Rotation paths and how fast each direction turns (degrees a step)
Each turn is a multiple of 5 degrees from 10 to 175, or 0.
Each row of a path follows its step; steps can be skipped.
path 1
step 0: [-11 -44   2   5  -6  -1 -11  28  15   9   4   4 -11  32  -5  40  15   3
 -39  -8  20   8  12 -11 -26 -30   6  -9 -10 -11  -1  -5 -24 -53 -34 -20
  25   5  31 -14 -18   6  26   3  10   0  12  50   7   0]
step 2: [  9 -48  14   0 -40 -18   0  10  25  -7  13 -21   3  -9 -59   1   6 -35
 -48 -38 -22  -5 -24  -5  -3  -5  -6 -19   9   3  22  -1  -1   0 -13 -17
  11  -7  39  27   2  10   7   1   4   5  23  -6 -11 -32]
step 3: [ 15   5 -20   5 -12 -17  18  -3   0   2  20 -11 -14 -37  47 -13 -24 -12
  14 -13 -16  -8   1  -8  14  36   8  -3 -54 -36 -11 -12  23 -12 -18 -12
 -38  18  13   4 -24  -1 -27  10  19  18  -8 -15  51  -3]
step 8: [-22   0 -17   0  25 -42   3 -12  -6 -32 -16  16 -11   6  50 -29  24 -50
  13  10   1 -15  36   3 -25  18  -5   2  -2 -22 -16   6 -29   5   6  14
  -7  -4  21  22  -7  15   0  32 -26  16  -6 -20  33  26]
step 9: [-15 -24  10   0  -4   7 -36  18 -28   4  29   0 -24  15 -30   2   7 -29
   5 -25   9  34 -30  12 -10 -26 -32   4   5 -23  -4 -26 -25  -6 -45 -25
  25  -5  39  -6  -6 -14  34   6   0  13  16  21 -21   0]
step 11: [ 33 -15  13  -6 -12  18  -5   5  34  -2   5  -1  27 -20 -32  -9   3 -29
 -13 -56  16   7  -8 -23   8   5 -17  -3  14   5  -7  11  20  -2 -29 -60
  17  -9   6  10 -11  23  31  -3 -43  18  -2 -12 -26  -2]
step 12: [ 31  11  11  30   8  15   2 -32   4 -22  10 -10 -10 -18  27 -24   8 -28
   6  22  10 -37  22   0 -10  -9  35   7 -14   3 -16 -21  24 -30 -24 -11
 -26  30  17   2 -24  19 -18  31  38  18 -10  21  34 -13]
step 13: [  9 -43 -11   9  -6  13  -7 -14   7 -21 -15  11 -23  11  -7 -28  11 -47
  -3  13   4  12   6  36  -9  41  -9  22  14 -16 -20  -6 -20  -6 -19 -26
  24  10 -26  13   7 -17   4 -19 -50  27  25 -27 -33  11]
step 16: [-11   1  22   7 -15   8 -28  20  16  -1  37  -7  -8 -13 -16   0  12 -36
 -25 -44  10   6 -22  -9 -27 -24  20   6  35  10   5  26   4 -46 -27   8
 -15  24  48 -20 -16  27   4  -2  23   2  -9  24   5  11]
step 17: [-25 -41 -32  10 -15 -29   5 -10   8 -32 -19  -6 -12   4   4   2  -2 -32
  -4  29  -9   1  31  27 -12  38   1  -7 -16 -49  19  -7  25 -23   6  11
 -29   4  -2  -9  -5   3   2  47 -10  14  15   0  38  -2]
Directions:
[  0   3   2 -11  10  -3  -2   6   2  -8  -3   7   5   9  11   3   5  -1
   0 -11   9  -8   9  -8   5  -9  12   2   5   0  -3  -8   0  -5  -1   2
  -2   5   0   5  -5   1   7  -3   3   8  -7  -1  -4   1] | 95
[  4  -8  -2  -2   5  14  -5   2  -2  -5   6   0   2   5  -4  -4  -1   5
  -5  -2   0  -1  -5   0  -6   1   1 -10 -14   0   0  -3   6  -1   2   8
   3   0   8   6  -6   2  -3   6  13  -3  -4  16  -8   1] | 155
[ -5  -4  -3   1  -4   6  -4  -5  -6   2  -4  -2  -2  -9 -11  13   3   7
  -8 -13   7   1  -6  -3  -7  -3   2   6  -4   6  -8  -2 -12  -3  -1  -6
   0  -3   3  -5   1  -3  -3  -5   1  15  -4  -1  -2  -1] | 160
[ -1   0  -5  10  10 -10  -4  -2   3   2  -7   5 -12   7  -5   1  -1   1
   8   3   0  11   2  -2  -3   0   3   5  -8  -9  -3  -9 -11  -3   4  -3
   0   5  -3  -3 -12   2  -1  -3  -2  -9   2   4 -10  -5] | 80
[ -5  -4  -1 -10  -2   3  -4   3   0   5  -4  -2  -6  -3   3   8  12  -4
  -4   3  -3   3   0   7  10   4   7  -1   8   3   3  -9   2  17   4  -8
  -2 -11  -2   1  -6 -10   1   3   5  -6   1   5  -7  -5] | 85
[  2  12  -2  -7  -1   6 -14   6   1  -2  11   2  -2  -5  -1   1  -4   1
   5  -2  -6   6  -3  -7  -3   1  -1   5  -4  -7  -4  -1   8   0 -13  -2
 -12   0  -8  -3  -2  -9  -3  -3   1  -3   2  -5  -6  13] | 170
[ -7  -4  -2   3  -8  -3   3  -3   9   2  -2  -1  12   8  -4  -4   2  -9
  11  -3  -5   7  -4   4   2 -10   9   9  -8  10  -8   5   7   0  -3   2
   8  -3   5   0  -2 -11   4  -3   3  -4  -5  -1   0   4] | 155
